Every row has a hidden score. How much higher is the second row's score than the first row's in each pair? 20 means about the same, 40 much higher and 0 much lower. The score is a weighted sum of the row's numbers plus the product of two more (or one squared), each taken from its middle value.
(-12, 45, 11, 14, 31, 31, 22, 13, -24, -24)
(68, 46, 7, 31, 27, 4, 36, -2, 84, 49) -> 24
(85, 34, 2, 29, 26, 17, 21, 21, -23, 50)
(-20, -44, 4, -88, -52, -85, -56, -15, -9, -27) -> 9
(-21, -33, -15, -93, -50, 6, -48, 4, -20, -28)
(-33, -27, -11, -96, -50, 25, -55, -1, -10, -33) -> 22
(-34, -36, 2, 9, 28, 20, 30, -8, -19, -30)
(-34, 49, -21, 19, 28, 32, 28, -3, -4, 46) -> 15
(-19, -48, -12, 27, 24, 32, 37, 5, -14, 49)
(-34, -33, 5, 14, -61, 26, 35, 17, -22, -29) -> 19
(-21, -29, 4, -72, -53, -87, -39, 7, -20, -37)
(0, 54, -6, 16, 40, 11, 23, -2, 96, 41) -> 31
(93, 49, 16, 31, 31, 30, 29, 6, 95, 47)
(-28, -41, -13, -91, -28, -76, -43, -7, -14, -52) -> 17
(-12, -43, 0, -72, -42, -85, -54, 1, -6, -45)
(-25, -31, -9, 24, 33, 24, 40, 3, -13, -26) -> 22
(-7, 53, 3, 2, 20, 29, 29, 7, 70, 35)
(-17, 46, -11, 39, 37, 13, 35, -8, -27, 55) -> 10
(-20, -23, 23, 25, -40, 22, -55, -3, -17, -30)
(-4, -26, 4, -73, -52, 20, -55, 15, -20, -35) -> 22
(-12, 56, 7, 19, 31, 14, 21, 13, -24, -26)
(-23, -32, 0, -86, -45, -78, -40, -6, -39, -31) -> 17
(-15, -32, -3, 16, -41, -91, -43, -2, -7, -26)
(-34, -39, -10, 9, -40, 21, -55, 13, -24, -28) -> 16
(-16, -38, 14, -84, -46, -77, -54, 5, -17, -29)
(-17, 59, 9, 7, -44, 32, 38, -14, -6, -40) -> 23
(-16, 46, -7, 25, 33, 9, 32, -2, -18, 48)
(-11, -17, -4, 17, -36, 33, -54, 4, -32, -33) -> 21
(2, 47, 6, -9, 40, 1, 16, 1, -16, 45)
(-6, -24, 22, 17, -64, 32, 41, 0, -19, -35) -> 25
(-10, 51, 11, 20, 24, 21, 45, -6, 67, 45)
(-24, -40, -4, 1, 32, 14, 39, -1, -29, 57) -> 13
(74, 52, -8, 24, 42, 9, 39, 17, -23, 60)
(-22, -33, -16, 4, 21, 22, 35, 6, -35, -32) -> 11
(-33, 41, 12, 28, 22, 31, 31, 3, -21, 59)
(-14, -20, -3, -66, -52, 28, -25, -11, -30, -34) -> 22
(69, 56, -6, 15, 43, 15, 42, -13, 71, 69)
(-30, -21, -11, 8, -50, 42, 33, 28, -21, -31) -> 16
(-17, -38, -7, -82, -40, -78, -45, 5, -4, -27)
(-14, -29, -4, -79, -48, 28, -57, 2, -20, -37) -> 17
(-16, -26, -23, 13, -62, 16, 18, 16, -34, -27)
(-16, -36, 13, 11, -43, 25, -50, 7, -27, -37) -> 19
(-9, -36, -10, -81, -47, -82, -44, 12, -20, -33)
(-25, 47, -1, 28, 36, 22, 20, -6, 86, 58) -> 35
(-10, -32, -11, -84, -42, 1, -45, -1, -21, -40)
(-15, -38, -8, 25, 29, 24, -58, 8, -6, 42) -> 21
(-47, 49, 3, 23, 34, 22, 40, -2, -16, -40)
(84, -45, 3, 29, 31, 13, 40, 0, -15, 42) -> 11
(78, 50, -12, 25, 35, 25, 33, -4, 81, 40)
(-8, -26, 0, 22, -48, 7, -35, -2, -12, -23) -> 12
(-13, -26, -7, -91, -43, -86, -52, -9, -23, -33)
(-23, -32, -16, 42, 14, 11, 42, 4, -4, -33) -> 25
(0, -23, 5, 26, -38, 18, -59, 5, -32, -29)
(-17, 45, -12, 21, 54, 21, 22, 15, 60, 45) -> 23
(-23, -16, 5, 13, 37, -7, 40, -5, -2, -43)
(-30, 45, 13, 30, 26, 20, 15, 18, -14, 40) -> 13
(67, 44, -2, 14, 38, 18, 31, -9, -18, 51)
(-14, -41, 2, 10, 47, 16, 34, 3, -21, -28) -> 18
(76, 52, 0, 25, 29, 7, 43, -3, 79, 47)
(-13, -50, -5, 27, -36, 17, -44, 20, -6, -20) -> 11
(-11, 47, -9, 16, 28, 10, 28, 5, -15, -49)
(-19, 34, 3, 24, -67, 23, 36, 3, -17, -34) -> 21
(87, 53, -13, 15, 35, 27, 34, 3, 69, 49)
(65, 61, -3, 10, 29, 25, 41, 4, 67, 58) -> 19
(-8, 58, -8, 30, -41, 14, 22, -1, -8, -40)
(-20, -36, -6, -91, -40, -59, -57, 6, -5, -37) -> 23
(-26, -39, -3, -86, -40, -69, -57, 8, -23, -53)
(-25, -26, 2, -66, -41, -85, -37, 0, -24, -27) -> 19
(-21, -35, -4, -90, -42, -80, -52, -2, -24, -48)
(-25, -29, 2, 21, -51, 21, 39, 2, -10, -29) -> 32
(76, 33, 9, 17, 37, 29, 39, 7, -16, 51)
(-12, -36, 8, -86, -53, -81, -52, 5, -9, -35) -> 20
(75, 36, -5, 27, 35, 18, 37, 5, 71, 62)
(-24, -43, 10, 13, -58, 24, -42, 11, -25, -32) -> 12
(-35, -38, -16, 8, 20, 20, 30, -7, -16, -32)
(-17, -28, 4, 27, 35, 38, 28, 9, -18, -37) -> 5
(-27, -33, 13, 30, -57, 7, 40, -26, -15, -42)
(-17, 46, 2, 17, 23, 23, 37, -9, 71, -19) -> 7
(-28, 44, 7, 15, 34, 23, 37, -4, -19, 49)
(-15, -32, -6, 31, -65, 3, 22, 0, -20, -30) -> 25
(-37, -29, -4, -84, -55, -92, -48, 6, -15, -28)
(89, 40, 10, 11, 37, 11, 47, 4, -17, 51) -> 21
(-25, 54, -4, 11, 34, 14, 30, 1, -12, 47)
(-9, -31, -2, 17, -48, -79, 24, 10, -37, -28) -> 17
(-15, -39, 0, 15, -56, 23, 39, 8, -26, -37)
(-25, -24, 5, 13, -42, 13, -44, 10, -6, -25) -> 11
(-13, -36, -11, 11, 24, 14, 28, 3, -18, 44)
(-5, -38, -5, 10, -58, 13, 20, 7, -20, -38) -> 19
(-29, -22, -2, -78, -47, -68, -49, 3, -18, -37)
(75, 46, 6, 11, 27, 4, 37, -16, -8, 61) -> 18
(-8, -33, -11, -51, -59, -77, -54, -10, -22, -39)
(2, -28, 16, -80, 22, 29, -57, 18, -9, -24) -> 28
(-24, -28, 8, -87, -52, 16, -39, -4, -25, -32)
(-21, -24, -12, 36, -50, 30, -59, 3, -9, -26) -> 17
(-12, 51, -4, 16, 34, 20, 35, 4, -7, 43)
(85, -31, -1, 18, 30, 18, -42, -8, -27, 48) -> 33
(82, -34, 1, 22, 29, 30, 19, -20, -18, 55)
(-23, 44, 10, 5, 28, 3, 32, 3, -21, -39) -> 26
(97, 52, 2, 32, 20, 12, 38, 4, -19, 47)
(-7, -33, 7, 22, -41, -79, -44, 8, -31, -33) -> 12
(-13, 48, -5, 1, 36, 13, 33, 6, -34, 47)
(-14, -23, -4, -4, -50, 32, 35, -2, -10, -25) -> 35
(-8, -21, 5, -76, -52, 46, -31, 0, -17, -27)
(-19, -23, 23, -82, -63, 24, -53, -6, -18, -41) -> 21
(-30, 52, -4, 12, -38, -72, 34, 14, -5, -39)
(-24, -24, -9, 28, -50, 23, -44, 1, -17, -23) -> 15
(-25, 38, 4, 31, 29, 11, 23, -2, -39, 60)
(-13, -33, 15, -72, -46, -78, -50, -8, -14, -43) -> 25
(72, -28, 5, 12, 48, 12, 38, 9, -9, 50)
(-12, -24, -5, -72, -50, -74, -30, 6, -26, -23) -> 25
(-20, -38, 9, 20, -53, 17, -47, -7, -28, -25)
(-4, -29, -5, 22, -42, 10, -60, 7, -33, -21) -> 25
(-14, -30, 2, 13, 43, 12, 29, -6, -17, -33)
(83, 52, 8, 11, 29, 3, 38, 9, 77, 49) -> 25
(-28, -35, -5, 14, -46, 19, -48, 7, -34, -24)
(-25, 41, 24, 25, 37, 23, 22, -4, -21, 47) -> 23
(-13, 54, 8, 9, 30, 10, 39, -8, -7, -30)
(79, 41, 0, 12, 27, 20, 39, 10, -39, 41) -> 24
(-16, -17, 3, 2, 35, 38, 22, 11, -7, 38)
(-29, -37, 2, -73, -41, -76, -54, -15, -33, -33) -> 22
(-29, -41, 15, 5, 28, 22, -50, -18, -35, -33)
(-27, -42, 11, -76, 36, 25, -46, -13, -32, -33) -> 22
(-1, -33, -4, 14, -67, 21, -48, -24, -14, -31)
(-22, 71, 6, 12, 23, 6, 30, -12, -16, -16) -> 23
(-29, 41, 10, 14, 32, 12, 21, -4, -29, -35)
(-29, -35, 3, -84, -41, 21, -62, 11, -32, -30) -> 20
(-14, -35, -8, 46, -42, 26, 19, 16, -18, -42)
(-32, -34, 12, 10, -35, 20, -45, 11, -24, -18) -> 19
(82, 46, 1, 8, 30, 16, 35, 9, -26, 47)
(-28, -22, 1, 16, 38, 25, -49, -20, -26, -26) -> 12
(-22, -38, 1, 8, 37, 12, -56, 5, -10, 48)
(-16, -34, 4, 22, 41, 33, -50, 10, -28, 49) -> 20
(-27, -30, 9, 19, 17, 25, 29, 8, -10, 45)
(-20, 50, 6, 17, 28, 4, 24, -9, -29, 43) -> 15
(-27, -35, -15, -72, -47, -101, -47, 13, -19, -14)
(1, 44, 1, 24, -28, 23, 20, 0, -7, -36) -> 17
(3, 52, 4, 9, 48, 18, 24, -3, -1, -31)
(-26, 58, 3, -3, -41, 37, 25, -4, -12, -34) -> 19
(-12, -36, -4, -73, 28, 7, -45, 3, -28, -25)
(-29, 57, 2, 39, 45, 9, 37, 12, 59, 47) -> 26
(-3, -38, -9, 19, -31, -68, -50, 3, -16, -27)
(-29, 52, 0, 16, 40, 16, 35, -8, -27, 56) -> 19
(-32, -26, -3, 6, 30, 19, -52, -2, -1, -34)
(77, 43, -10, 33, 35, 14, 18, 13, 80, 46) -> 26
(-11, -40, 10, 19, 38, 7, -44, 2, -18, -36)
(77, 55, -1, 20, 22, 11, 25, 1, 89, 59) -> 24
(-18, 52, -15, 27, 48, 1, 43, -13, -17, 48)
(-21, 44, 2, 16, 37, 6, 32, 15, -21, 43) -> 17
(-14, -34, 1, 0, 47, 39, -60, 6, -23, -39)
(-9, -49, -4, 11, -52, 16, 31, -13, -15, -40) -> 30
(84, 52, 11, 10, 31, 50, 31, -1, 66, 49)
(-19, -33, 13, 29, 25, 21, -49, 2, -9, 47) -> 15
(-43, -28, -6, 23, 36, 20, -46, -6, -21, 42)
(-18, -31, 13, 27, -60, 35, -40, 0, -31, -36) -> 16
(-15, -30, 0, -78, -28, 19, -60, -9, -16, -27)
(-21, -21, -4, -89, -41, 25, -38, 10, -23, -29) -> 19
